Each row has a name. Each question is about the rows just above it.

(111): [130  99 124 123 153  75 103 121 147 147 147 120 119  74 127 129 143  98
  92  89 147 144 126 161 119 164  69 160 132  86 107 117 118 136  86  91
 141 137 158 168  92 169  95 177 169 152 186 157 194 172  56  74 127 156]
(3): [ 79 117  80 120 131 149 129 165 100 117 123 134 149 135  55 117 153 147
 132 123  82  99 115 149 115  67 124 154 124 101 116  99 118 107 130  86
 161 158 150 140 163 156 146 161 193 156  92 151 135 124 131 124 107 114]
(33): [162 138 140 146 132 136 131 108 210 118 106 145 126 107 154 140 106 119
 131 131 137 148  97 128 148 151  97 137 119 108 118 164 141 133 100 115
 107  83 139 108 123 122 104  88 139 132 125 132 145 147 148 110 143 158]
(156): [139 148 139 130 160  99  94  71 150 149 146 138 132  86 138 152 160  62
 130 118 179 102 146 170 144 137  71 115 164  97  67 160 129 153 106  87
  94 113 153 132  75 168  80 119 131 180 167 159 161 176  90  71 102 171]
(21): [139 148 139 130 160  99  94  71 150 149 146 167 132  86 138 152 160  62
 130 118 179 102 146 170 144 137  71 115 164 146  67 160 129 153 106 167
  94 113 153 132  75 168  80 119 131 180 167 159 161 176  90  71 102 200]
(186): [126 125  99 156 124 142 134 156 143 156 142 133 149 125 107 156 134 105
  95 118 133 133 134 199 122 128  58 107 120  70 133 144 130 108  70 110
 114 141 156 103 152 178 118 120 189 185 101 139 143 181 107 119 117 150]
(142): [115 129 151 107 156  66  86  84  58 167 171 137 112 100 137 134 174  82
 135 112 175  89 177 139 127 135 130 117 173 118  89 115 117 162 152 112
 117 149 129 161  58 151 102 166  77 146 205 147 143 144 122  92  99 162]
(203): [113 138  85 129 125 129 135 111  97 132 135 137 152 134  92 141 179 119
 155 127 112  80 144 151 111  73 123 108 156 118  86 142 115 137 109 125
 120 157 148 147 123 121  69 122 141 160  88 149 126 136 160 121 110 142]
(113): [ 84 102 109 107 133 116 119 185  69 120 135 132 123 130  80 103 138 153
 127 113  95 117 121 112 113 101 161 171 125 117 145  75 116 115 159 105
 177 161 133 147 139 136 144 191 151 115 134 140 141 105 123 127 120  92]
(140): [ 79 117  80 120 131 149 129 165 100 117 123 134 149 135  55 117 153 147
 132 123  82  99 115 149 115  67 124 154 124 101 116  99 118 114 104 108
 148 159 154 131 156 138 147 152 183 152  92 150 140 137 132 129 118 118]
(50): [ 91 180 155 119 124 194 115  77 134 123 133 130 142 179 118 139 117 100
 141 175 159  68 165 162 171  78 135  79 136 133 108 137 151 101 195 102
 103 119 106 132 157 200 109  82 107 180 106  99  50 123 180 156  68 149]
(51): [202 157 134 157 109 123 155  88 180 131 111 138 136 126 185 152 143 125
 170 147 145 136 129  89 125 144 151  81 155 170 114 204 126 172  95 203
  73  92 122 126  92  28 140  47  59  95  95 129 115 120 173 139 168 147]
Times [132] occurs in (186): -> 0
How many times does (33) hold [148]? -> 3
Times [167] occurs in (21): -> 3
Times [108] occurs in (33): -> 3
How many times does (186) hold [70]? -> 2
How many times does (186) hold [156]? -> 5
Count of [147] in (111): -> 4

(38): [ 41 222 248 123  42 166  58 162 124 149  41 179  91 125 117 160 203  23
  61  46 137  40 171 239  83  79  99 139 174 169 183]
(30): [184 177 141 231 154 249 161 144 175  73  94  25  80 193 163  81 205 183
  43 177  24  53 205 169 198  25 108 177 185 109 205]
(173): [141 109 107 154  49   8 187 236  45  86  50 105 126  84 226 151  26  37
  39  88 215  20  92 210  74  35 189  85 225 201 235]
(141): [ 95  33 176 144  91 208 223 169  22  69 231 112 151 242 247 200 118  71
  86  39 183 108 154  11 185  55  20  42 140  27 102]
(32): [ 64  99  58  81 201 171  33 171 199 235 230  48  12  53  84  66  30 223
  78 124 132  23 235 130 123 210 222  20  58 231  38]
(6): [ 46 162  43 225 147  83 116 136 174 205 218 227 191 162 163 185 185 110
 127  49 223 181 194 152 248 175  19 227 181 175 226]
(167): [118 153 123 176  77  65  47  49 103 216 247 131 153  17  30 213  86 187
 149  14  82  94 188  85 219 112  99 212  52 153 185]
(118): [ 77 167 219  30 119  67 180 155 177 198 169 175  79  96 155  87 155  28
  17  14  12  61 173  62 118 198 224 198 134 164  38]
Count of [227] in (6): -> 2
Count of [247] in (6): -> 0
Count of [155] in (118): -> 3
Count of [177] in (30): -> 3
Times [25] occurs in (30): -> 2
How many times does (167) hold [153]? -> 3

(123): [127 154 127 154 153 154 154 155]
(2): [148 148 127 118 114 111 154 104]
(66): [117 118 127 118 114 111 154 104]
Times [127] occurs in (123): -> 2
Times [154] occurs in (123): -> 4
Times [154] occurs in (2): -> 1
Times [153] occurs in (123): -> 1

(108): [119 134 146 113 143  89  84 198  52 137 155 113 112]
(135): [168 191  70 159 181  67 152 147 148 160 114 205  80]
(25): [155 141 141 229  84 103 147 156 141  84 147 126  84]
(117): [140 119 118 108 149 173 140 126  72  66  78 122  47]
(53): [135 142  96  73 142 195 142 151 123 163 151 146 142]
(197): [135 128  96  73 128 195 142 195 123 163 151 121 133]
(107): [ 85 121 142  73 103 195 142 142 123 163 151 121 133]
(189): [145 146 129  45 136 164 139  96 136 213 151 108  98]
(165): [143 168 218 180 120 192 127 180 113 131 127 154 143]
(206): [140 119 118 108 122 173 140 126  72  66  78 122  47]
(90): [ 67 101  95 120 139 120 136  73 140 178 119  75  91]
Count of [119] in (108): -> 1
How many times does (165) hold [127]? -> 2
Count of [84] in (25): -> 3
How many times does (25) hold [141]? -> 3
Count of [121] in (107): -> 2
How many times does (53) hold [142]? -> 4

(81): [124 131 131 130 122 131 130 122 130 134 130 130 163 142 158 127]
(48): [134 130 129 127 131 148 124 124 124 127 234 180 127 130 129 127]
(79): [125 125 130 122 129 117 185 223 137 132 126 134 125 131 127 129]
(5): [124 127 127 138 187 229 141 129 129 130 132 128 131 116 132 123]
(176): [130 128 151 132 124 131 124 138 220 192 127 131 129 127 128 125]
(171): [136 130 126 122 132 126 159 242 153 122 133 127 129 138 126 126]
(74): [236 166 129 127 123 113 133 125 124 131 130 124 130 130 123 150]
(15): [141 127 127 138 187 229 141 129 141 141 127 127 125 141 130 130]
(10): [130 128 131 156 237 146 130 133 123 123 126 130 129 137 124 128]
Times [127] occurs in (48): -> 4
Count of [150] in (74): -> 1
How many times does (10) hold [156]? -> 1
Count of [126] in (171): -> 4
How many times does (15) hold [141]? -> 5
Count of [134] in (48): -> 1

(54): [170 170 110 110]
(43): [230  54  56 163]
(26): [192  55  48 156]
(41): [56 56 56 54]
Times [170] occurs in (54): -> 2
Times [55] occurs in (41): -> 0
Times [56] occurs in (41): -> 3

(87): [ 86  61  96  93 157  39 163 110  60 212 229 168  59]
(134): [144  96 168 211 165 166 176  59  60 189 210 168  55]
(12): [144  96 168  40 165 166 210 210 210 210 210  40  40]
(128): [ 86  60 110  93  60 161 110 110  38 212  38 168  38]
How many times does (128) hold [38]? -> 3
Count of [210] in (12): -> 5
How many times does (134) hold [166]? -> 1
Times [209] occurs in (12): -> 0

(16): [114 234 128 131 114 114  98 114 131 131  58]
(146): [ 84  55 122  83  91 104 103  84 156  84 108]
(116): [114 234 128 175 247 129 132 128 145  93  94]
(155): [ 81  58 123 130  75 106 116 132 156  86 113]
(169): [113 227 126 166 231 131 108 106 133 118  58]
(133): [109 247 131 162 233 134 102 105 134 120  57]
(109): [111 245 129 165 251 132  97 108 138 121  58]
(78): [107 238 125 163 240 129 108 104 138 112  62]
Times [85] occurs in (146): -> 0
How many times does (16) hold [131]? -> 3

(29): [133 135 208 119 133 153 246 229 229  73 119 122 133 138 119 135 132 119]
(47): [ 83 134 148 126  87 223 201 207 207 121 119 223 138 138 121 121 153  87]
(23): [154 135 143 126 156 171 184 207 207 134 119 122 138 138 120 121 122 183]
(60): [ 79 135 139 126 121 138 208 247 247 118 119 122 138 138 120 121 133 122]
Count of [138] in (60): -> 3
How many times does (47) hold [207]? -> 2
How many times does (29) hold [135]? -> 2
How many times does (29) hold [119]? -> 4
Times [121] occurs in (47): -> 3

(27): [151 167  99 100 100  54  41 157 139 133  49 100 100  46  54]
(88): [222 112  63 211  34  97 220 200 121 158  49  90  95  22 152]
(52): [ 52 254 166 220  55  61  87 212 151  33 247 195 184 103  15]
(37): [ 51 212 201  74  94 233 230 224  92 105  15  81  54 180  13]
(99): [192  48 212  48 132  76  76 213 212 212 132 199 201  77 138]
Count of [213] in (99): -> 1
Count of [47] in (99): -> 0
Count of [100] in (27): -> 4
Count of [132] in (99): -> 2
How many times does (99) hold [212]? -> 3

(76): [107  54 129 136 129]
(13): [128 162 128 128 128]
(89): [ 57  70 111 131 203]
(49): [ 92 106 162 144 192]
(95): [202 177  78 129  78]
(119): [176 199 204 124 154]
(61): [195 158 130 142  73]
Times [129] occurs in (95): -> 1
How many times does (13) hold [128]? -> 4
How many times does (95) hold [202]? -> 1

(19): [101  74 174 174]
(83): [110 173 103 175]
(97): [110  78 103 210]
(114): [143 143 143 231]
(93): [174 174 174 174]
How many times does (97) hold [78]? -> 1
Times [174] occurs in (93): -> 4
Count of [74] in (19): -> 1
Times [173] occurs in (83): -> 1
How many times does (114) hold [142]? -> 0

(44): [ 86 141 176  64 128 128 128 126 126 140 128 138 176 176 131 163 148 128
 128 128 164 128 125 165  76  68 108  50 128 176 163]
(84): [128  64 114  95 162 155  84 155 189 142  88 155 175 135 108 101 100 103
 127 157  98 129 175 170 123 155 112 128 159 210 105]
(80): [150 126 160 128 112 201  76 128 162 121 128  80 154  63 180 128 201 128
 119  56  58  76 123  26  93  79 133 197 129 178 176]
Count of [155] in (84): -> 4
Times [164] occurs in (44): -> 1
Times [128] occurs in (44): -> 9
Times [101] occurs in (84): -> 1

(11): [179 105 116  39 146 174 100  24  99  32 130 168 139 153 130 175  89 186
  51 164 105 104  99  85 103]
(55): [ 91 127 190 172 116 176 150 152 156 168 137 168 200 135  26 118  19 190
  99 161 118  11  26 119  67]
(20): [ 97  74 142 115 138 108 114 160 133 165 131 140 149 125 131 229  25 238
 142  90 125 174 113 133 118]
Times [99] occurs in (11): -> 2
Count of [115] in (20): -> 1

